In the rows, zero is written as 128.
Which row each row swaps with, under one turn or mirror:
The rows were stretched afterwards, more along some directions than others.
Q64: [144 129 136 170 164 117 130 140 109 120 129 118 136 108 146 111 141 149
 125 140]
Q885: [127 123 142 115  97 143  93 124 160 121 139 130 142 126  97 127  96 124
 125 101]
Q657: [140 122 163 122 127 105 117 131  97 173  92 149 131  90 144 154 119 123
 117 161]
Q217: [116 129 139 126 113 116 105 144 130 155 130 147 120 139  84 140 132  92
 138 134]
Q624: [133 122 123 122 126 131 105 143 119 152 128 150 127 135  90 145 140  91
 134 139]
Q552: [147 131 131 102 146 117 142 122  94 147  76 152 106 109 129 133 141 137
 150 162]
Q187: [100 155 103  91 116 137 103 115 105 138 145 160 131 147 126 130 123 145
  98  99]
Q54: [151 132 111 162 163 126 121 141 122  99 143 105 131 119 119 116 139 146
 130 126]
Q432: [157 139  92 129 143 134 109 140 123 102 104 115 124 139 117 156 167 128
 147 124]
Q617: [ 79 122 111 149 112 135 111 160 150 139 198 136 137 171 112 125 109 114
 102  87]
Q554: [ 90 137 110 154  96 141 111 141 169 138 192 149 124 163 116 123 129 118
  88  85]
Q945: [124 140 155 137 127 101 114 127 115 162 130 137 129 126 116 131 148  95
 127 144]
Q431: [149 120 161 120 107 137  87 120 156 122 124 117 139 131 102 127 101 112
 129 113]
Q693: [130 115 106 174 135 134 138 130 134 124 140  78 133 154 135 118 132 104
 116 113]
Q207: [146 134 106 117 156 119 111 143 114 103  99 123 122 151 114 151 151 134
 161 123]
Q651: [143 123 119 143 160 110 144 131 125 152 104 151 133 104 136 151 134 137
 115 115]
Q630: [148 128 146 127 109 146  93 118 161 121 126 125 139 122  94 122 115 116
 123 103]
Q236: [117 163 108 106 107 149 132  92 162 111 123 168 134 110 124 133 132 134
 101 104]
Q932: [144 130 120 164 175 120 129 143 111  95 137 117 144 127 127 121 139 144
 138 133]
Q17: [109 129 164 149 147 105 163 127 130 169 120 139 131 123 130 124 132 126
 111 123]
Q953: [144 143 118 155 161 118 117 132 112 110 130 129 134 113 131 108 138 158
 120 127]
Q677: [131 150 117 112 111 164 139  95 163 106 121 160 142 105 143 137 128 121
  94 125]
Q555: [129 128 162 118 143 101 129 122 100 139  91 141 128 118 167 119 117 144
 125 152]
Q423: [122 128 132 122 108 127 102 144 128 155 133 139 118 139  90 139 134  90
 136 139]
Q55: [ 95 136 144 102  79 157 148 109 154 116 143 123 125 169 133  98  86 115
 112 126]
Q859: [105 134 137 108  80 165 134 117 153 100 157 124 133 146 127 105  90 120
 114 134]
Q547: [115 117 120 153 124 131 142 130 126 131 135  77 136 160 138 118 113 110
 118 120]
Q128: [135 161 113 103 113 153 135  90 157 112 107 161 129  99 136 134 136 134
 104 121]
Q421: [106 150 106  90 127 118 104 117  88 149 134 159 125 161 121 121 125 135
 106 102]
Q235: [109 143 116  84  98 127 100 119  92 148 138 137 124 150 117 133 103 148
 110 119]
Q171: [155 119 112 112 158 129 148 127  88 129  79 140 109 126 128 125 156 135
 151 162]
Q701: [ 89 134  98 155 111 134 134 150 154 126 189 130 132 145 129 141 141 135
  99  95]
Q667: [156 139  93 117 144 130 103 135 122  90 108 119 128 141 129 156 157 140
 148 124]
Q786: [117 117 114 161 132 138 135 122 128 125 149  93 148 169 125 116 117 103
 115 103]
Q357: [152 134 119 147 140 114 139 117 138 160 102 157 117 108 130 152 151 132
 104 114]
Q25: [141 131 119 143 169 114 119 146 105 108 133 115 132 122 116 109 133 158
 141 127]
Q863: [110 130 140 106  83 174 137 109 148 111 146 124 126 147 125 104  94 121
 104 138]
Q380: [124 130 112 160 120 131 129 121 122 138 143  80 133 173 129 113 127 105
 111 111]
Q372: [145 138 108 113 150 130 111 139 115 100 107 119 125 151 125 154 155 131
 152 128]
Q760: [123 132 104 149 128 136 131 120 104 145 139  90 130 166 125 124 131 119
 109 108]
Q646: [135 122 130 106 118 124  93 146 115 154 123 145 108 120  84 165 140 101
 144 140]
Q452: [131 129 163 122 110 111 124 124 113 155 107 151 138  85 162 144 105 129
  99 162]
Q819: [155 141 125 164 165 115 127 129 118 106 125 115 137 112 143 106 145 153
 127 134]
Q621: [154 122 127 109 162 115 147 124  90 130  77 135 113 139 120 117 144 123
 162 149]
Q754: [ 91 142 132  95  77 160 126 113 141 130 152 136 119 151 120 111  96 122
 110 126]
Q202: [126 146 123 100 102 157 122 101 162 111 125 158 126  93 133 150 126 129
 104 121]
Q198: [122 126 106 158 123 129 130 122 115 144 131  92 132 160 134 122 127 109
 107 115]
Q817: [143 119 153 113 103 143  94 122 151 133 127 129 143 114 102 134 104 120
 126 115]
Q988: [ 72 140 106 139 112 131 140 146 130 156 185 139 132 156 112 129 137 135
 100  97]
Q470: [117 173 130 114  98 139 133  85 148 124 138 140 139 111 142 136 133 125
  88 124]
Q374: [128 121 157 151 148 103 139 132 136 163 127 132 124 132 108 130 132 119
 118 105]
Q180: [142 125 125 105 149 113 142 134  97 134  93 151 113 130 120 114 137 141
 159 150]

Q235 is swapped with Q555
Q657 is swapped with Q187
Q988 is swapped with Q17
Q236 is swapped with Q217
Q128 is swapped with Q423

